Each path below is one point turned by a fixed rotation once a step. After each direction that follows a path, write how fast that rotation turns it, in deg/step (0 if it stays still).
Each turn is a multiple of 5 degrees from 10 to 175, or 0.
Each row of a path follows its step; steps can be skipped.
Path 1:
step 1: [ 33  -6 -22 -19 -27  23  18  -9  -2 -48  42 -18  36 -87  23 -36 -24   7
   6 -20  13  16   3 -17  -4   5 -15   0 -32   9  17 -41   5]
step 2: [ 25  18  10 -45  17 -15 -59 -26   9   9  20 -16  -5 -20 -48  31  14   5
  -8  37   4   0   2  -3 -45 -32  -9 -59  26  12  32   5 -43]
step 3: [-11  -4 -22  48  -8 -45 -11 -22 -17  41  37  25  11  44  18  20  19 -15
 -15 -12 -11 -15 -39  54  17 -12 -32 -13  17 -59 -15  20  -1]
step 4: [ -4   4  20  14  48  17  78  34  -6 -23 -29  -4 -13  15  13  12  14   0
  -1   8 -24 -14 -16  14 -15  -2 -40  65  -9   1  46  -3  51]
step 8: [ -3  30 -38 -20  61  14 -26  19  29 -33  14 -20  32  -4 -27   5  -5  23
  20  28 -10  44 -37  16  44  25   0  -7 -36 -26 -12  45   5]
step 9: [-13 -31 -11  10  -4 -43 -24  22 -52  36  36 -16 -45 -20  12 -35   3   7
  19  32  25  16  23   1 -36  15 -45  30  -9  17   2  58  21]
step 11: [ 36  24 -19  31  12   9  12 -37 -25 -11 -35 -23  64  17 -10  49  -1 -38
  -9 -44  -2 -28   5   8 -21  11  39 -11 -42  38   4   6   2]
step 12: [-34 -41 -28 -41  29  30   6  11  27  19  -2 -13  18  28  18 -35  -7 -57
 -12  28  18  13  17  38 -38 -19  -3  -9 -11 -17 -27 -51 -13]
step 13: [-12  19 -13  14   1 -11  -7  74  -5  -3  -5  43 -27 -51 -37 -27   1  54
 -43  -6 -17  -2 -15  32   5 -21  -9 -12  35   9 -25 -36  -4]
step 15: [ 24  -5   9  -5  20 -25 -37 -48  20 -37  12  -1  -2  -5  36 -36   8 -24
  25   0 -30 -55 -10 -50 -29  25 -27  29 -24 -43   3  17  -3]
[ -6  -2  -7 -12   4 -10   2  18   2   1  12   8  10  -8  -5 -20   2 -11
   8  16 -10  21   1 -21 -23  -7  -2 -13  -4  16  -6   1   4]  100
[ -2  -6   5   2  17  -5  -5  -2   6  -2   4 -10   3  -3 -17  23 -10 -10
  13   4 -12  -5  11   1  20 -10   0  -6 -15  22  -7  12 -23]  120
[-11   2  -2  22 -15 -22  -9   1  11  -5  -3  -4  -6  13  -2   9   9  -5
  15  18 -10  -7   0  -8  -2  12   1  20 -10   7  12  -6  19]  65
[ -8   1  -1  10   3   8   3   0 -16   2 -19 -10   1   7  22   4 -28  -7
  13  -4 -18   9  -8   0 -14  -2  17   6  17  10  -3  -7  -6]  60
[-18 -16  -1  -9   6 -25  -4   7  10   1 -13 -15  20 -19  -2  -1  -6  18
  -7  -4   9  -4   0 -12   7   8  14   5   8 -10  -1 -12  -7]  55
[  7 -14  -4   3  -6   3 -16   3  14 -14  11   8   7  -6  11  -3   4  -5
   4 -19 -29  18 -14   4  17  -4  -2   7  -8 -17 -11  -9   1]  155
[ 13   1  16   0 -15  -4  -7 -21 -10 -16   6 -12   1  -8   2 -12  10 -11
  13 -16   0  -8  13 -21  -2   3  10 -16   5   4  14  -9  -8]  80
[ 15 -18  25 -12  11   6  -1 -11  13  -6  -6   4 -20  -6 -11  -4  -7  -1
  -6  22  -9  -6  -4  -3 -15  -3  -4  18   7  -4  -4 -15  -6]  135
Path 2:
step 4: [ 22 -14 -39 -11   5 -13 -65  46 -35  28 -39 -34  16  15   0  56  11   2
 -44 -27 -58  52  -6   3  11   4  25 -35 -35 -50 -38 -67  15]
step 5: [-38 -39 -35 -39   9  32 -35 -18 -30  77 -15  47  -7 -24  27  15  -6  23
  13  -5  28  22 -62   2  -9  -9  69 -33 -27  64  39  32   4]
step 6: [ 29  34  47 -16 -12  25  13  17 -38   4 -29  -4 -50  32  18  -9  12 -71
  26  71 -40  -5 -31 -66 -16 -21   1   7 -38  39   3  48  53]
step 7: [ 55  -1  13  84  -9  -7  43  32  -4  22 -62  -8  20  -3 -11  43  45  11
  -1  -3 -48  55   2   6 -25 -24  45 -48  38 -27 -60  35  -5]
step 10: [ 18 -46   0 -11 -28 -18 -30  34  -4  22 -65   8 -42  41  40  12  62 -26
 -18  47 -29  -5   3 -32 -52  36 -17 -35  49 -31 -11  46  52]
step 11: [ 25  47  21   8 -19 -17   7  16  14  72   3   1 -27 -51  26  60  42  18
  -8   3 -21  15  13 -10  58  19  64 -52  29  61 -48 -21 -10]
step 12: [-21   6  18   0  53  85 -26  35 -12  20 -16 -61  -4  13   1  12  36  13
  18  -5 -18  14  -9 -33 -26   2  53  -4 -98   4  22 -51 -23]
step 13: [ -5 -19  -4 -20  12  -4 -29  -4 -48  34 -32  26  35  20  28 -36  41  39
  34 -34 -23  35 -54 -27 -32 -57 -32 -63  -3 -12   1  37  85]
step 14: [ 13  -3 -12 -25  -7 -56  -1 -13   6  37 -68 -28 -42  -5   1  69  -2 -64
   9  14  25   0 -19 -18  14  21  53  -2  -8  16 -71  48  71]
step 15: [ 24  28   9  -5 -68  57  10   5 -29  15  -1  28 -18 -14  24  61  -2 -11
 -11  10 -70  60  30  18 -17   6  71 -38 -64   0 -13  -6 -38]
[  8   4 -10  -8   6   4  -9  -2  -4  21  11  -9   2  12   2   6  -6   0
  24   9  -6  -9  23   0   2  -9  -3  12  14 -10  -2  29   5]  95
[ 15   7  -5 -25  -6  -7 -15  16  -9 -14   9  -2 -12  -7   3  -9  10 -16
   3  11 -18   3   0  -5  11   3 -17   5 -13 -15   3 -13   2]  170
[  2  -4 -26  -1 -13  -1 -10   2  17   3   3  -7   5 -33   3  15  -8 -13
   7 -19  -3  -5  -2 -14  -2   0  13   6   9   8  -3  -5 -10]  110
[ 13  -3  -8   3   5  -7  12   1 -12  -4  -2  12  -1   6  -7   4 -26 -22
   3  -1  -4  17 -19   8   2 -23  10   2 -16  -2  -1  16  -9]  40
[ -5   2  14 -17   4 -17   5 -19   4  14   7   0  -4   0 -12   0  -7  -5
  -3   7   4  -6   0 -27  15 -19 -12  -8   3  20 -11 -10  -4]  135
[ -5   9   2  13  -2   3   4   4   7  -9 -14 -13  -7 -12  26   3  -6 -10
  -3   8  10   1 -12  -2  -2 -10 -32  -8  10  -4 -14  16  10]  100
[-11 -15 -11  13  15   6  -2   4  14  -6   4 -19  -1   9   2 -12  -9  16
  14  -3 -20   0  -5   3  23 -14   1 -13  -4  -8  -8 -15  -2]  85
Path 3:
step 0: [ 20 -30  24  25  -9 -32 -26 -15  32  22 -31 -16  23 -28 -15  39  15  31
 -57  12  -3  18  -6  14 -15  63  32 -11  -2 -25  25 -87  -5]
step 2: [-58  41  29  -5  -1 -24   1  41 -28 -44   9 -15   8 -11  48   1  -6  33
   5  62 -45  -8 -28   3 -19  54  52  28 -27 -16  -2  -5  -3]
step 5: [ 19  -6  50  17   4  15  30   2 -28  40 -10 -27  28 -75  17  41  27  23
 -13   8  36  22  -6  29  -8  53  -9  32  33  -7   1 -55 -31]
step 7: [ 22  20 -44  30 -36 -16 -12  31 -13 -39 -29 -23  13 -11  61   2  17  27
 -27  49 -16 -24  15  12 -62  24  42  14 -27 -41 -42 -19 -13]
step 8: [ 56 -25 -13  -4  -7   9  56 -21 -23 -33 -21 -13  41  -4  21   3  15 -18
  30  56 -47  11 -73   5  13 -32  20  19  56 -14 -17   7 -16]
step 9: [ -4 -28  43  13  63 -17   9  -6   1   4 -14 -12   2  20  13 -19  66  36
 -57   8 -55  26 -44  17 -15  49  12 -28  23   6 -11 -49 -15]
step 10: [ 41 -17  12   5  12   0 -20  22 -20  87  -8 -45  83 -32 -15   7  25  29
  17  -6  26 -27 -22   2   7   8   2  -3  -3 -41 -31 -49 -15]
step 11: [ 23  -9  14  -6  19 -19   2  58 -16 -24   7 -28  48   4 -21  -8 -18 -20
  15  50 -11  25 -35  13 -41  65  35  32 -74 -20  19   0  32]
step 12: [-21   2 -18  29 -15   2   3 -19   0 -55  24 -10  37 -25  -8  48  29  30
 -32  83  13  -5 -13  -5 -30 -19  50  33   4 -28 -38 -34 -21]
step 14: [ 26   9  61  20  44  10 -17   0 -55  24  10 -21   4  -2  70  -2  34  38
 -29  33  16  16 -30  22 -17  45 -21 -19  -5  -6 -16   6 -57]
[  3   0   6   7 -11   9 -12   4  -1   6   5  13  -4  -4   6  17 -11  19
  -9  -8  12   8   0   9 -17 -17  -5   8  12 -20 -13 -12 -24]  155
[  0 -14   7   3  12 -15 -13  -1  21   9  -6  -9   9   3  -3  -6   1  -3
   6  -7  17  -2  -9   5  -9  20 -32   5  21   4   4   0   0]  70
[-17   1  12  -9 -20  -5  23  -8   8  11 -10  -8  11  -8  10  -9 -11  10
  -2  -3  10 -26   4 -19 -10   0  14  -3   8  -1   1  -7   0]  140
[  2  26  -4   3  -5   6  -5   8  13  -2 -11   3 -14   5 -11 -10   0  -9
   2  13   5  -3 -12 -20  -5   4  -2  29  -2 -10 -21   4   9]  80
[ -9   6   9 -11  12 -10   9  -4 -10   5   7  -1  -9  -1  -9  -3   5  -5
  -8  -9  -1   4  11  12  19   5  13  19  25  17 -21 -14  -7]  90
[ -7 -10  23  -5   1   6  15   1 -23 -12  -2  -3  -5 -13  14   2 -13 -11
  15   8   7  22 -14  -3  -6   0  -7  19   0   5   9  11  -1]  115
[ -8 -13  15   1   7 -22 -24  -5   4   6   0  -3  10   5 -10   9 -10   9
   1   2  -4  -1 -21  -9   7 -18  17  10 -19  11  -4  -2   3]  35
[-13 -15 -15   2   0  13   1   3  -7  15  -5 -12  -5  20   6  25   5  -4
  -9  -2   6  -5 -16   5   2  18  19   6   9 -12   1  16   4]  0
Path 4:
step 1: [-59  43 -26  -4  -4   5  -9 -46  12 -48 -27 -45  51   4  27  23  -6 -19
 -43  11  -5 -18   3 -50  -7  21 -45  55 -12  18  -9 -31  -7]
step 2: [-12   6  19  56  10  44   9  25  17   0  15 -39 -40 -46  45 -43  27  13
   3 -55   5 -16 -22  37   3  24 -29 -24   8  46  14  33 -42]
step 5: [ 11  34 -34 -11  -8  47  51 -32 -55 -34  15 -51   5  10  27 -31  18  26
  -9  41  23   9  28   0  17 -31 -33 -22 -53  31  13  23  22]
step 6: [ 31 -35 -51   0  -2  28 -10  15  -2  13 -46 -34  29  30  15 -35  32  -4
 -38 -60 -24  22  -7  28 -12  31   5  30  82  18  19 -19   7]
step 7: [ 23  30 -13  18  14  12  29 -31   8   9   0 -35  57 -29 -15  32 -26  68
  20  -9  45  -1 -33  26  53  29  42 -18 -42  33 -35  -7  15]
step 10: [-30  14   9 -16  16 104  -5   9  -3  10  12  -9 -29 -18  22  38   1  13
  24 -47  51  15 -10   4 -12 -16  -5   2  54  62  10 -15  -8]
step 12: [ 16  -8 -27  10  10   8  23 -23  56 -43 -49  26 -30 -25  38  -9 -41 -13
  40 -11  52 -28 -36  31 -30  25 -44 -23  27  11 -21 -20 -38]
step 13: [-22  34  31 -10 -41  27   4  -8 -86 -52   5  26  -3  17   5   8  36  24
  11  -3   8 -17  30 -24  47  34 -54  -9   0  24 -40  32  18]
step 14: [ 30  -6 -41 -43  -2  34 -35  19  33 -32  25 -79   5  39  43   3  40 -54
  21 -37  14 -17  -5   7 -30  27 -13  -4  22 -28  -5 -18 -23]
step 15: [ 29  65  -9  -6  14  -4  -6 -21 -25  -4 -54  -6  -9  29  42   3  -3  51
 -11   0 -13 -16 -68  37  43 -24  -7 -31 -26  59 -16  14   5]
[-13  -4  -2 -24  11   8  16  -1  15   0  12   7   5   9   3 -12  -7 -14
  11  -3  -8  18  -6   4 -24  11  -3   2  -6  15  -8 -13   7]  170
[  2  -1  19  -4  -2  25   8   4  18   0 -20  -7   8  -9  -7   4 -11 -19
  -6   8  -1 -14 -12  13   9   3   9 -19 -13   1   2   8  -9]  140
[  4   4   3   8 -10  -5   3  13 -17   0   5   8  -3   3   3   6  -5   3
 -13   8 -16   0 -19   4   5  15   2  13 -24  15 -16  16  22]  175
[  2 -13   7  12  10  20  -4  14 -12   8  18  -8  -8   0  -9 -15   7   5
   2   2  -2   1   9 -23   3   6 -10 -28 -15   1  -1  -9   5]  130
[  6   9   3 -10 -33   6   0   1  -7  -9   2 -12  -9  22  -8   9   4 -23
  10   8  11   0   5 -14 -10 -13   0  -1   0   4   9   4  14]  80
[ -3 -18  -5  14 -12  -4  -1  -8 -11  21 -30  13  -1   5  10 -17  11  -7
  15  10   1   3 -10  11  -2  -4  -5 -10   4  10  -1 -10   8]  115
Path 5:
step 0: [ -3  -9  49 -20  54 -14 -12 -35 -13  11  23  61  22 -32 -33  33 -42 -33
 -37  -2 -40 -44  10 -25 -14   1  14  16   5  17  23  14 -29]
step 1: [-67 -26 -42 -13   6 -27  10 -41 -21 -19 -13  -2 -26   8  -7  34 -31 -47
   4 -44  40  14 -20  -9  13  -2 -11 -13 -43  19 -50 -18 -27]
step 3: [ 32 -26 -69 -15  -7   4   9  16  -9  -7  -1  30  11   9  46   3 -24  35
  16 -20  31  34  38  36  14  14  -4 -30  36 -38 -64  23  33]
step 6: [-56   5  29  21  19  -7  38  44 -22  11 -21 -30   4  -6 -36 -27  40  12
  39  38  31 -38   4   2 -41  14 -27  11   7  50   3 -36  -9]
step 7: [  8   2   2   1 -34   0  -2  27 -48   7  22  17  16 -16 -12  27 -33   9
 -24  18 -37  45  16 -42   2  90 -27   5   8  26  43 -19 -20]
step 9: [ 36 -12 -64 -10 -21  34 -16 -15  13  33  26 -31 -33  15 -16  -7 -35 -33
 -40 -20  26  13 -57   8   1  -2  20   9 -29  -7  57   2 -35]
step 11: [ 49 -84 -37  18  18 -10  31 -24  12 -15   8   6  24  -3   9   5 -11  19
  10  38  -1 -55  41  20  36 -15   2  12 -24  -4  28 -22 -25]
step 12: [-20   3  38 -10 -21 -26   7 -36  -3 -79  40  23  32  15  52  13  39 -44
   1  12  -5 -11  35 -34   1  -6  13 -18  -9  15 -25  28 -10]
step 13: [-15  -9  -5 -20  21   3   9  21  -5 -14 -32   1  40  13 -31  34  24  13
 -22 -20  36 -19   0 -26 -24 -58 -75 -35  10 -10   6  -3 -65]
step 14: [-45  50 -21   9 -43  45  26  65 -42 -30 -40  48 -24  32  20   2  15 -25
   2 -11  17  36   6  12   7  16   4 -19  12  24  15 -13   4]
[  4  17   8  -1  11 -17   3  -9  -7  10  -8 -14  12   1  16   9   8 -22
  16  -5  18  16   4  11  21  12   2   0  10  -1  -8  -1  -2]  160
[ 10   1 -15   8  16   8  -5   4 -25  -6  17  13   9  -8  -4 -10  20 -21
   3  -8 -13   9  -5 -12  -2   0  -2   3  -6 -10   1   2  19]  155
[  0  15  11   9  -4  -7  -9  10  -2  -5  35  21 -11  11   3  -5 -16   6
  -2  -7  22   5  11   2  10   1   4  -5  -9  -5   0 -12   0]  160
[ 10  12 -23 -16   0   6 -12  14  -5  -2  -2  -5 -32  -3   2  12 -15  -4
   7  -5  -7   3 -18   1   6  -1   7  12  13  -5 -16  -3  -7]  55
[ -6  10   0  -3   8   2  -7 -17  13   1  10 -23  -2  21  11  -7   2 -13
  -7  -6   0   1 -11 -22 -17 -12  -7  -6 -17  -5 -11 -10 -12]  95
[ -9  -4  -5   2  16 -10   0  21  20   7   8  -9  -3 -12  10 -19 -11 -13
   9  21 -10   4  15  -1   8 -12   5   3  -7  -7   7  19  -6]  60
Path 6:
step 0: [ 19  19 -15 -24  23   4 -23  22  24 -47  13 -16 -52   0  16 -29  61   6
 -68   4  34  14   4  57  56  40 -12   6  16  -6  23  -5 -39]
step 1: [-26 -41   7 -65 -12  29  32  14  23 -31   3 -19   0  51  41   1 -13 -48
  -5  29  46  -1  46 -47  43  15  -7  23 -10  12  -8  24 -14]
step 4: [-24   0  -4 -37  17 -15 -17  13 -28  34   9 -20 -49   8 -16 -20  45  34
   7  79  15  49  -5  43   1   0  12  48 -40  37  11 -33   6]
step 7: [-33  22  33 -44   1  32 -10  -2  20 -23 -56 -15  -7  27  48 -26  -5 -19
  55   6  13   0  36 -27   3  10  46  31 -26 -59 -35  11 -26]
step 8: [-39 -53  22 -12  10 -27 -39  31  34  -8 -27 -41  13 -25 -17  20  20  31
  25  17  53  26   9  49  -9   5  55  16  37 -29 -10 -29  30]
step 9: [ 59 -13  35  -5  11 -22  33  18  24  -9 -26  -6   2 -19 -71   4 -39  -5
  22  41  22 -25   9 -13  45  36   4  61 -27 -34 -14 -30  12]
step 10: [-47  -6 -44 -15  31   6   3   7  20 -25  13  19 -41 -27 -23  -7 -23  29
 -28  47  -2   9 -36  65   9   7  -1  68 -32 -21   7  -3 -48]
step 11: [ -2 -15 -44 -49 -17  41  26   1  54   2  18  36  -6   8  26 -27  10 -13
  27  35  21   3 -38 -40  59  21   5 -14  23 -35 -12 -44 -39]
step 13: [ -3 -11  13   1 -12  50 -12  41  35 -11 -32 -24 -68   4  -7 -26 -32   0
  38  -4 -11  12  32 -47  23  67  15   4 -30 -29   1  33  44]
step 14: [-34 -64 -11  28 -23  18 -15  56  35  26 -28 -46  -4  -8   1 -18  16  42
  -4  23  42  29 -33  26 -18 -25 -22  37 -47  -1  -4  -3  32]
[ 25   7  12 -10  -4  -2   8  -3   7   4  -9   9  19  -5 -11   7   8   5
  -7 -19  12 -15 -17  15   4   8  -8 -11   5  -9  10  -6  19]  115
[-16   3  -1   9  -8  -1 -11  21 -16 -14   9  -8   0   8 -15   6   6  -1
   0  -5   8  10 -21  31  -5  -3   9  -4   3   9  14   0  -8]  175
[ 20 -15  14  14   2 -19  -5   8  -5  11  13   4 -18   0  -8 -13  -1  23
  -9   0   1   0  -5  -2   2  -7  -9  26  -8  -2   8 -10  -2]  70
[  9   6 -14  -2  12  24  -6   4  -1  11  10  -2  -3  16  10 -15 -18   6
   2   5   7   1  -7   1   6  -9   3  -7  -6  19  10   3  30]  35
[ -9   4  -6 -21  -5  -7  -2 -27 -12   0   0   5  -8  -3  -1  -9  -8   1
   5 -23  -4  -5  -2   7 -10   8  19  22 -13  -2  14  14   4]  135
[  9 -15  -2   1  -7  13 -12   7 -20  -8  -3  23   2 -12  -4   1   8   6
 -15   7   4 -22  10  -9 -11  -5  22 -14 -12   8  -4  -1  -3]  0
